rotation ticks, each row followed by its count of ticks
The counts run from 0 to 294.
[-24.8  -9.8   9.7   7.2 -22.7 -17.2  43.5  -3.9 -31.2   6.4 -48.6   6.0
   4.3  32.1 -19.4   2.8  -5.3  -5.2   7.7   3.6  11.1   6.7   9.1   6.4
  22.5  21.2  -2.7  -1.0 -17.6   6.5  15.9 -11.6  -1.1  -7.9 -15.3  31.1
  23.6  -9.8 -10.8   2.5 -18.2  16.5  43.9  43.3  19.0  -6.7   1.9]  27
[-26.2  -4.7  -0.4   6.9 -22.3 -25.3  45.5 -31.8  -3.3 -13.1  -9.2  -1.5
  29.9  11.4 -23.7  39.1  15.6   3.2  16.3   9.8   5.6 -27.1   4.3   6.1
   9.2  28.2  15.8 -17.1 -39.5  -5.8  13.8 -36.7   4.5 -10.9  12.2  17.6
  -7.0  -7.4  -3.4  23.2 -10.6  -8.3  17.8  30.1 -10.1 -11.3  -1.6]  119
[-29.3   1.6 -18.4   8.7 -29.1  -4.0  27.2 -26.6  -4.1  -8.7 -14.9  12.5
  25.0  30.2 -12.8  -9.2   4.0  18.7   9.0  11.0  -5.8 -26.2  39.5   3.8
  37.3   5.8   8.3  17.4 -13.5 -24.5   7.6 -41.4 -23.2 -13.7   3.4  37.1
  36.0  -1.9   1.8   9.3  -1.9 -31.5  -1.8   8.8 -14.1  17.9  -6.4]  293
[-14.4  16.2 -19.0 -17.6 -22.1   3.4  14.5 -16.0  10.9   1.2 -10.1  13.2
  19.0   4.0 -39.6  -8.1 -10.5  -9.5   1.9  47.7 -26.1  -6.3   4.1  16.2
  55.1  -7.7  19.3   9.9 -29.4 -19.2   7.1 -46.9  -3.0   2.2  -3.6  17.8
  19.5  -1.0 -24.6  -1.5  -7.1  -7.8  34.1  25.3   5.9   8.7  -7.0]  209
[-23.3 -10.1 -17.5  18.7 -11.6  -9.4  43.1 -15.4 -22.7  -5.8 -13.2  41.1
  13.0  27.7  -6.5  -1.8 -11.7  14.4  -1.9  24.9  -3.9  17.4  37.7   5.6
  12.0   4.5 -12.1  13.0 -36.1 -12.9   0.0 -24.8   0.5  -4.9  13.3  29.6
  47.0  21.1   8.4  -1.1  19.0  -5.6   5.8   9.0   3.5  20.8  -1.7]  156
[ -7.2 -18.4 -22.9  -9.8   2.3  -7.1  25.5 -27.2  10.5  -9.8   6.0   5.6
  19.2 -10.0 -53.7   3.2  10.8  -8.6   8.0  52.0  -8.9   8.8  -1.0  24.5
  22.3   7.5   1.6 -13.8 -34.6  -6.0  23.1 -35.5   7.4  -3.3   2.0  15.2
   4.3   1.9  -9.3  -2.7 -17.4   0.6  50.0  33.6  -2.3 -16.7   5.9]  193
[-28.0 -14.0   6.3  18.0  16.8  -8.8  28.2  -1.8 -17.5 -16.5 -12.6  37.0
  10.5  36.7 -19.1  14.1 -40.0  -8.9   9.2  25.0   0.7   2.5   8.9   2.8
  19.1   8.2  -7.5  -3.8 -40.7  -0.3   3.4  -4.3  27.0   6.8  22.1  28.9
  12.0  -2.4 -21.8  29.2   0.2  14.7  -4.2  37.2  14.2  18.6   4.1]  238
[-44.1 -13.7 -12.6  22.7  28.2   0.8  14.2 -10.4 -22.9 -18.9 -22.7   9.8
   8.4  33.3 -13.6   4.1 -25.9  20.4  10.5   4.4  -5.2 -15.6  30.0   2.6
  22.3   3.5  14.9  11.8 -21.1   1.5   2.5 -11.9 -19.9 -17.0  11.7  54.3
  24.6 -16.8   7.6  -4.5  -5.7  -7.2   7.4  27.8  18.5  19.0   4.5]  231
[-26.9 -11.3  -6.9  -7.9  -8.7 -26.5   8.2 -16.3  32.7  -4.8   1.6  -7.2
  29.4  12.0 -42.8  11.2   5.5  -4.7   8.7  29.1 -18.1 -28.4   0.6  12.1
  21.1   7.2   4.8 -18.2 -41.8  -2.6  17.0 -12.3   9.9  -4.7   1.7  21.3
  -4.3 -30.7 -14.2  36.8 -15.1 -14.4  31.0  29.4   1.6  17.4  -0.3]  272
[-45.2 -15.2  -4.2   8.1   6.8   1.3  24.0 -21.2 -17.9  -6.8 -27.6  13.7
  15.9  43.4 -36.5 -18.8  12.5  16.1   6.5  29.0 -21.3 -24.1  19.5  -1.3
  20.9   2.6 -10.2  20.7 -19.6  -5.0  12.6   7.0 -15.2 -23.4 -14.5  34.3
  37.1 -17.9 -22.4  17.5  -9.1   0.8  10.1   3.9   6.0  -1.7  -5.7]  9
[-24.2  -0.1  -8.2  -3.2   5.7  -1.0  16.8 -23.8   6.4  -2.2 -36.0  23.2
  35.1  35.5 -33.8  -9.9  -0.9  -1.3  11.1  39.5 -31.7 -31.1  32.7   9.2
  24.0  -0.8  -0.2  24.8 -11.9 -13.4   3.4  -9.1  -9.9 -27.4 -17.4  16.4
  30.2   1.9  -8.0  19.4  -2.7  -5.3  -3.0  12.4  18.1   9.2  -6.0]  148
[-14.4 -10.7   4.3   0.0  19.6   2.8  21.1 -28.2   4.9 -16.8  -2.1  -4.6
  17.1   4.0 -46.5  -3.4  -4.1 -13.4  24.2  22.9   3.3 -12.6   3.5  31.5
  44.1   3.8  17.0   0.4 -20.7  -7.2  13.6 -33.5  10.3 -25.0   1.8  11.6
  11.8   2.4 -15.2 -12.6 -30.9   8.6  36.5  45.9   5.5 -20.8  17.2]  39
[-29.6 -17.3  -0.2  20.6  17.4  -0.1  27.9   0.9  -7.7 -10.6 -17.6  27.7
   5.5  31.3 -24.5   6.8 -44.7  -9.0  13.9  25.9   9.7 -11.3  20.0   8.1
  21.4   5.5  -9.6   6.1 -31.9   0.1   2.5   2.4  23.6   8.0  19.2  28.9
   8.5  -5.3 -14.7  33.1  -5.7   4.2  -5.8  46.8  10.1  29.0  10.0]  237
[-18.3  -4.5 -21.4   5.8  10.0 -21.1  28.3 -14.2 -12.8 -20.4   9.6   2.9
  15.7   2.0 -35.8  17.0  -1.2   2.6  14.9   7.6  10.8  15.7   4.4  -0.1
  -2.7  26.7  -5.5 -27.3 -53.1  12.8  18.4 -25.2  -8.6 -31.1  18.9  20.3
   8.7  -1.6  18.6  11.1  -3.2 -14.8  42.2  45.5  -7.1   1.4   6.8]  264
[-26.1 -13.0   1.9   8.9  -6.6  -9.0  35.6   5.6  -2.3   4.4 -31.3  18.9
   0.3  26.9 -41.4  -6.4 -30.7 -19.1   9.6  10.5  20.2  -6.2  10.4   1.1
  18.6  11.6 -22.0  -2.2 -25.1   0.3  22.0   9.4  26.9   8.7  -4.3  18.2
  16.7   4.0 -17.1  40.7 -13.7  -2.0  16.6  47.3  -5.4  15.2   7.4]  98
[-13.4 -14.5  -6.4   5.7  -4.3 -12.0  47.7 -14.6 -18.7 -13.8   6.3   6.9
   9.0  12.7 -39.8   6.9  15.2   2.7  26.8   6.6  34.7  -1.5   2.0  23.7
   2.3  30.9 -11.8 -10.8 -29.1   8.6  -0.8 -26.9  12.4 -23.8  11.9  18.3
  -6.9  -6.7   2.0  36.7  -4.4  -6.1  18.9  49.7  -9.4  11.9   5.7]  186
[ -8.8 -10.6 -30.2 -14.7 -12.2 -14.9  11.7 -20.3   9.9 -23.8   1.4   9.4
  18.5 -23.1 -27.6   9.3 -15.4   3.3   3.9  38.5  -3.8   0.1  13.0   0.3
  16.0  16.2   9.3 -22.5 -50.5   1.0  14.2 -30.9  -0.8 -32.1  15.8  15.3
   6.9 -10.3  14.6 -15.3 -16.5  -9.1  28.3  44.0   8.7  18.5   5.9]  126
[  1.9  19.7 -28.0 -22.8 -14.7 -10.8  18.3  -0.6  -3.3  -7.5 -25.5  26.0
  24.8  22.8 -22.0  14.3 -23.7 -19.1   4.6  36.0  -9.5   5.4  16.7   8.9
   8.3   9.4  -4.1   5.5 -31.8   4.3  -0.9 -33.3  -8.5  -8.6  -2.0  12.4
   5.6  -7.9  15.2  28.3  19.3  -7.2  20.9  42.4  21.6  40.0  -8.9]  63
[-14.8  -5.8   7.6  11.4 -22.6 -19.6  41.5   0.3 -33.3  -6.0 -11.1  37.0
   9.2  20.3 -16.2 -12.8  -1.2  -0.8   8.2 -11.3  20.9  16.3  13.3  19.6
  16.4  -2.8 -18.9  -5.1 -57.7 -13.7  -3.4 -12.4   6.1 -14.1  11.5  24.1
  37.0  -7.1  -8.3  -4.9  -5.8  19.1  22.5  34.4   2.4  20.1   3.9]  172
[-19.6  10.3  -4.4 -13.7 -42.2 -35.8  33.1 -19.2   3.3   3.8  -9.6   2.6
  34.5  16.5 -21.8  20.0   8.8   1.7   0.8  11.8 -20.7  -1.6   4.0   5.5
  18.4   7.1  10.2 -25.2 -43.7 -10.2  19.5 -40.7  -8.7  -6.9   4.2  25.6
  10.4 -19.5  -3.7  16.0   0.8  -7.6  41.4  17.1   2.2   8.3 -17.6]  275
[-20.0 -14.0 -42.4   3.4  -3.6 -16.5   8.9 -16.1   1.5  -9.0 -12.0   1.5
  33.3   3.5 -40.0  -6.5   5.8  -7.2  -1.8  11.5   2.4 -21.7  10.6  13.6
   0.1   7.6 -15.6  -1.6 -58.4  -9.3  33.3   3.5 -22.7 -18.7   5.7  10.6
   9.3 -20.7   3.5  16.5 -15.8  -8.2  38.5  39.4   3.5  15.4   4.1]  267
[-35.5  21.2 -14.2 -16.3   7.3   2.7   9.4 -11.6   8.3  -1.6  -4.7  -2.6
  18.5  18.6 -50.4   3.3 -20.6  12.5  19.1  32.7 -15.2 -20.7  -3.1  -6.1
  38.0   9.8  33.2  18.6  -8.0  -4.9   3.3 -50.9  -6.1 -10.4   0.5  21.7
  16.3   9.8 -24.1  22.2  -7.0 -20.5  20.1  29.5   6.3  10.7  -4.7]  211
[-19.8  -8.1   9.1  11.5 -19.0  -2.4  33.3  -1.0 -20.1  -8.2 -10.7   5.7
  -0.6  17.3 -21.1  -3.6 -16.9  -1.5  25.0  -0.9  45.7  -4.3   3.5  21.1
  26.8  31.9  -0.7  -1.3 -22.9   9.1  -7.0 -24.0  26.1 -13.4   7.5  26.5
   8.2   0.3 -10.4  30.4 -20.9  -3.1  23.9  57.8  -0.6  29.0   8.3]  31
[-26.0  16.4 -28.3  -1.5 -11.4  15.1  17.8 -18.5 -21.4 -11.7 -33.7  11.1
  26.0  41.7 -19.2  -4.1  -9.9   4.5   9.4  18.7  -4.2 -27.8  23.2   3.4
  29.5  14.5  15.9  28.9  -1.7  -6.9   6.0 -28.1 -36.3 -29.8  -5.3  23.8
  15.6  -7.7   6.5  22.6  -1.1 -15.4  14.0  31.2  19.4  23.6 -16.5]  216
[-24.3   0.4 -22.7  -0.8  24.2  -3.4  17.8 -16.7  20.6  -5.6  -7.8  -8.7
  28.0   1.6 -51.7  21.6 -12.0   3.1   6.3  35.8 -11.7 -24.7  -3.0  10.9
  16.6   9.6  21.2   4.9 -28.6  -0.3   3.7 -49.5 -10.7   6.0   3.8  25.5
   7.1  -3.6   0.6  11.8  -2.3 -14.3  28.9  40.6  16.5  12.3  18.3]  56
[-42.2 -24.7   2.1  14.7  25.9 -16.1  30.5 -15.7 -18.7 -15.0 -14.5  27.5
  10.3  14.9 -32.2   3.5 -31.3   9.0  10.0  31.7 -16.3  18.8  16.6 -19.8
   7.8  12.5  -5.5  -4.3 -38.1   0.1  15.7  -7.2   7.3 -14.1  13.5  30.1
  37.9  10.6 -18.1  10.4  -4.9  20.7   3.1  22.9  18.7   5.4   3.4]  161
[-20.3   4.4  -4.7 -10.7  -2.2  -8.9  14.2 -26.6  -2.2 -11.6 -35.1  29.8
  35.7  30.3 -19.1  -4.1  -6.0  -7.5   8.4  44.1 -39.8 -18.5  34.8  -1.6
  29.2  -3.9   0.4  13.6 -22.6 -16.1   5.8 -12.1 -12.6 -34.0  -7.7  10.6
  30.5   0.8 -11.5   3.4  -2.5   9.8   1.8  12.8  21.3   4.8 -16.4]  147
[-11.6  -3.4   6.4  -2.8  -3.9 -17.2  45.5  -3.8   4.3  -4.7 -17.7   5.5
  -3.6  15.0 -38.3 -13.9   5.2  -7.4  23.0 -15.4  19.3  -8.7  21.8  24.1
  43.7  -8.2  -7.3  -9.7 -25.9  -7.4  11.0 -27.5   0.4 -16.1  -7.4  23.4
  35.2  -4.0   0.1 -13.8 -24.1 -18.3  41.7  41.8 -19.4  -1.2   9.8]  106
[  2.5 -10.6 -12.3  -2.9  -8.3  -3.5  30.7 -29.5  -3.8 -25.7   9.3  18.2
  25.1  11.5 -21.1  23.5  -5.4 -16.7  12.6  40.4  14.9   1.6  14.4  34.5
   7.7  24.5   1.4 -11.7 -34.9   2.6   3.9 -41.6  15.7 -16.2  19.2  13.2
 -15.9 -10.2  16.6  14.3  -2.6  -2.7  19.9  51.5  11.6  17.1   0.1]  48
[-17.2 -12.0 -14.8   9.7  15.8   3.4  16.3 -17.1   3.0 -15.5  -5.5  32.4
  14.4  40.8 -28.5 -19.9 -17.7  -6.6   9.5  38.8  -7.4  -8.6  39.3  18.0
  24.2  -0.2 -25.9  17.0 -21.4  -2.6   8.4   5.6   7.3  -8.5   3.6  26.4
  30.0 -11.1  -0.5  35.1  -1.9 -20.4  -0.5  20.0  -2.9  26.7  -4.5]  81
[ -3.8 -17.2  -1.0  -9.4  -5.2 -14.5  35.2 -36.4  19.4 -17.5  -9.0   8.8
  24.3  11.9 -34.0  10.4   9.3 -23.7  17.1  38.6  -0.2 -17.5  15.2  31.9
  28.8  10.2  -9.2 -16.6 -26.8  -0.8  17.3 -17.2  24.9 -17.9  -8.0   5.5
  -3.2 -14.4  -3.0  11.9 -28.4  -1.2  21.3  39.8  -5.7 -10.3   5.3]  116
[-17.1 -25.5 -28.1  15.8 -25.3  -3.8  30.0 -27.1 -15.5 -13.1  12.4  11.6
  28.2   1.9 -29.4  -6.0  25.2   2.7   9.9  14.5  22.6  -7.7  -2.3  38.0
  22.0   0.8 -11.5  -1.6 -59.1 -25.4  10.9 -15.4  -6.4 -20.6  16.5  16.6
   8.7 -19.7  -4.1   5.3 -15.2   7.4  28.7  33.7 -13.4   5.5   4.6]  189
[-37.2  29.0  -3.9 -19.3  -0.8  -7.0  13.8 -16.6  -7.8  -9.1 -11.1  -2.3
  17.7  21.9 -38.2  18.3 -23.6   8.7  22.3  25.9 -22.7   3.1  -0.3 -17.5
  28.5  20.0  33.0   8.8  -9.3   3.2   5.4 -56.1 -16.0 -22.2   9.2  24.6
   9.9   8.1 -16.9  18.3   2.0  -7.7  23.1  26.7  17.8   3.8 -12.9]  212
[ -4.9  -8.3 -23.1 -17.9 -17.5 -20.2  22.6 -15.9  18.4  -5.8 -13.3  14.3
  17.0   7.0 -41.4  11.8  -3.9 -24.4   3.0  48.7 -12.4   4.8   9.2  11.1
   9.9   9.0 -17.3 -28.4 -43.4   5.7  30.4 -12.0  12.0  -3.6  -5.3  11.4
  -1.0 -10.0  -2.6  27.9 -11.1  -4.1  45.5  39.8   9.1   1.0  -8.0]  270
[-13.2  -8.4 -29.2   4.6 -27.1 -15.9  38.9 -24.0   6.7  -4.2 -13.9  -5.4
  22.5  -4.2 -29.0  10.4  20.0  13.3   1.8  11.8   6.1 -28.5  21.8  31.3
  17.6   7.0   8.9  -2.5 -37.9 -14.2   5.8 -36.3  -9.5  -8.4  -0.7  27.2
  16.9 -10.3  23.0 -18.5 -10.4 -28.2  37.1  27.1 -10.7  10.8  12.4]  122
[-47.8  -3.5  -7.0  30.4   7.7 -12.0  35.7 -14.1  -4.8   4.0 -14.0  12.0
   9.8  42.6 -30.4   2.3  -6.1  11.5  -0.1   0.4 -14.1 -18.7  27.4   4.4
  24.3  -6.9  -9.5  10.6 -32.2 -10.5  21.7  -6.3  -8.4  18.6   2.1  46.8
  42.6  -0.1 -14.8  20.2   0.4 -17.1  20.0   3.5 -10.5  -1.1   5.2]  87
[-13.0  27.4 -23.8 -12.1 -27.3  -3.8  24.7  -5.0  -9.0  -4.6 -20.0  28.8
  26.3   6.2 -28.6   8.6 -21.1   5.1   6.2  23.9  -9.7   8.7  25.6  -3.6
  26.4  14.9  11.5  10.5 -26.7  -9.9  -8.4 -49.5  -7.0 -13.9   0.6  10.1
  31.9  30.0  12.4   9.0  13.4 -19.7  15.0  25.9   1.9  31.9  -5.7]  140
[-16.2  11.4 -22.0 -13.4 -11.4  -1.1  27.4  -5.7 -15.5  -9.0  -6.2  42.5
   9.5  16.0 -33.6 -21.9  -1.8   2.4   9.9  29.2 -16.5  22.4  26.2   5.8
  32.7  -5.8 -15.3  20.5 -34.5  -7.6  -0.6 -28.7 -14.3 -26.6   3.2  15.9
  44.6  15.0  -5.4  -4.8  10.6  -4.4  19.1  12.4  -4.9  16.9 -15.2]  2
[-29.2  13.4 -21.7 -10.1 -11.5   8.3   8.3 -18.2 -18.5 -15.5 -23.3   6.3
  27.9  36.3 -19.3  -8.5  -2.6   8.8  10.9  14.8 -19.6 -30.3  24.1   8.0
  32.0   5.3  24.3  24.6 -11.9  -8.9  -1.9 -29.3 -39.8 -38.8  -3.8  28.9
  19.4 -16.4   1.3  -0.7  -8.5 -13.3  18.5  25.7  20.0  20.3 -10.8]  215
[-22.4 -20.9 -11.8  10.2  -7.7 -14.5  19.6   1.3 -10.9  -4.0 -32.9  23.6
   4.7  24.5 -24.9 -21.2 -17.4 -17.4   2.4   7.5   7.0  -7.4  25.5  12.1
  26.2  -9.6 -27.6  -1.4 -36.9  -4.4  22.6  20.3  -1.5  -8.5  -4.1  29.7
  32.0 -19.7  -2.9   5.3 -22.1   0.6  26.3  42.6   4.0  16.8   8.2]  96
[-32.8 -20.6  26.4   4.0   0.5 -22.1  31.4  -6.0   4.4 -10.7  -2.2  12.3
   5.6  24.1 -29.1  -1.4  -9.2  -9.4  21.6  -2.7   5.2 -20.7   4.9  13.6
  44.5  -5.6  -5.8 -18.2 -39.1  -3.9  13.4  -6.2  24.5 -14.3   7.4  25.0
  20.8 -25.9 -36.4  15.8 -29.8   9.7  20.3  28.8  -5.1   5.5   1.0]  101
[-29.9  15.0 -39.6   2.7 -44.7   2.6  13.6 -15.2 -10.5  -4.8  -2.0  15.8
  31.7   6.3 -30.0   7.2 -11.1   8.4   1.7  19.4  -5.8 -17.6  -5.6   6.2
  30.5  14.6  15.3  14.3 -47.1 -22.8   9.4 -28.9  -8.8  -3.0  20.6  16.4
  -3.6  -6.0 -21.6  28.8   0.8  -0.1  14.9  30.2   0.5  28.5 -12.1]  206
[-34.6 -13.3   4.2  13.3   9.5 -17.9  30.9 -23.4 -10.0 -13.9   2.5  37.0
   7.7  42.5 -16.2  13.3 -18.1  -3.4  12.7  37.1 -22.6   8.4  25.0   0.2
  20.0   3.7 -16.1  -9.1 -40.5  -4.5  17.4 -12.6  13.2  -4.3  21.5  33.8
  24.0  -6.2 -21.4  25.6  -2.1   7.5   5.1   6.2  -4.4  -2.1 -17.3]  84
[-27.8  10.1  -6.6  -8.1  -5.7  -8.8  18.4 -26.6 -13.3  -9.9 -32.6  33.2
  31.8  25.4 -18.9   2.6 -18.5  -0.5  11.1  34.4 -41.1  -0.2  25.8  -9.5
  20.5   2.1  -2.4   9.8 -34.4 -14.6   9.9 -14.1 -12.4 -41.5   3.2   6.6
  28.8  11.4 -11.6   7.0   2.6  15.6  -0.8  17.7  23.7   4.5 -19.7]  146
